Here are some points:
[-0.38  0.1  -0.4  -0.1   0.41 -0.42 -0.53 -0.04 -0.24 -0.27  0.59 -0.31]
[-1.57  0.95 -5.03  2.16 -4.14  2.45 -2.58 -2.55 -0.63  1.07 -0.62  1.45]
[-1.47 -0.28  0.09 -1.43  2.97 -1.89 -0.81  1.31  0.15 -0.87  2.95 -1.01]
[-0.6  -0.16  0.31 -0.37  0.18  0.14  0.24  0.57  0.51  0.24  1.84  0.93]
[-0.06  0.71  2.63  0.09  0.34  0.94  1.37 -0.52  0.05 -0.18 -1.95  0.03]
[-0.12  0.42 -1.46  0.94 -1.52  0.22 -0.82 -0.47 -0.62 -0.26  0.88  0.49]
[ 0.52 -1.76 -3.72  0.46 -2.3  -0.12  0.06  2.91  2.    0.18  2.71  0.11]
[-0.34 -1.69 -4.69 -0.78  0.   -0.25 -1.94  0.2   0.82  1.75  0.06 -0.58]
[-0.04 -0.47 -1.4  -0.2  -0.11 -0.13 -0.51  0.11  0.26  0.5   0.12 -0.24]
[ 0.67 -0.56 -0.95 -0.57  1.29 -1.64 -0.65  0.53 -0.23 -0.41 -0.15 -1.73]
[-0.43 -0.25 -0.9  -0.13  0.01  0.37 -0.22  0.06  0.65  0.32 -0.67 -0.48]
[-0.27  0.65  2.63 -0.06  1.04  0.14  1.18  0.39  0.26 -0.92 -0.5  -0.53]
[-0.96  0.05  0.65 -0.87  2.47 -1.46 -0.24  1.18  0.25 -1.19  1.53 -1.53]
[-0.49 -0.33 -0.05 -0.3  -0.23  0.36  0.26  0.58  0.64  0.48  1.81  1.13]
10 more points follow, each with its number after it:
[-0.99  1.78  5.73  0.04  1.83  0.93  2.27 -0.36 -0.04 -1.41 -1.49 -0.23] 0
[-0.11  0.15  0.94 -0.24  1.64 -1.43  0.34  1.7   0.24 -1.8   0.91 -1.85] 1
[-0.34 -0.34 -0.98 -0.11 -0.1   0.54 -0.11  0.04  0.75  0.44 -1.13 -0.58] 2
[ 0.16  0.06 -0.2   0.2  -0.13  0.03  0.06  0.25  0.23 -0.3  -0.76 -0.74] 3
[ 0.42 -0.17  1.   -0.24  0.15 -0.1   0.71  0.49  0.22  0.08  0.42  0.42] 4
[-0.39  1.01  1.53  0.23  0.76 -0.62 -0.11 -0.29 -0.97 -1.18  0.82 -0.24] 5
[-2.7   1.8   0.06 -0.49  2.27  1.08 -2.4  -4.14 -1.75  1.12 -3.46 -0.29] 6
[ 0.34 -0.02  0.55 -0.18  0.09  0.15  0.33 -0.11  0.08  0.24 -0.4   0.19] 7
[-0.68  0.76  2.1  -0.24  1.35  0.24  0.5  -0.42 -0.06 -0.46 -0.96 -0.47] 8
[-0.34  0.52  0.94 -0.33  1.02  0.18 -0.09 -1.06 -0.47  0.2  -1.5  -0.32] 9
Which of these numbered points is nearest to each point below, ignoring the 3 directions in which the first points spread most? Its number follows each.
[ 0.89 -0.49 -0.58  0.44 -2.14  1.14  0.57 -0.16  0.46  1.13 -0.22  1.55] > 7
[-2.21  1.48  0.12 -0.52  2.07  0.8  -1.99 -3.45 -1.49  0.95 -2.93 -0.32] > 6
[-0.61  0.28 -0.45 -0.04  0.43  0.09 -0.68 -0.69 -0.3   0.05 -0.58 -0.46] > 8
[-2.15  1.46  0.12 -0.36  1.76  0.91 -1.87 -3.31 -1.41  0.86 -2.77 -0.21] > 6
[-0.86  0.24  1.25 -0.52  1.82 -0.31  0.35  0.59  0.51 -0.75 -0.63 -1.53] > 0
[ 0.06 -0.04  0.07 -0.22  0.   -0.11 -0.09 -0.16 -0.13  0.02  0.6   0.43] > 4
[-0.43 -0.62 -1.87 -0.19 -0.16  0.38 -0.49  0.23  0.93  0.59 -0.75 -0.7 ] > 2
[-1.5   0.65 -6.7   2.81 -6.1   3.44 -2.78 -2.71 -0.3   1.77 -0.48  2.42] > 0
[ 0.15 -0.01  0.35 -0.24  0.28  0.04  0.13 -0.16  0.05  0.25 -0.33  0.06] > 7
[-0.3  -0.4  -0.92 -0.26  0.41  0.37 -0.31 -0.15  0.49  0.46 -1.52 -0.88] > 2
[-0.08 -0.48  0.6  -0.67  1.27 -0.04  0.54  0.67  0.9  -0.02 -1.44 -1.34] > 2
[-0.47  0.08 -0.03 -0.69  1.33 -0.09 -0.56 -0.95 -0.32  0.55 -1.35 -0.55] > 9
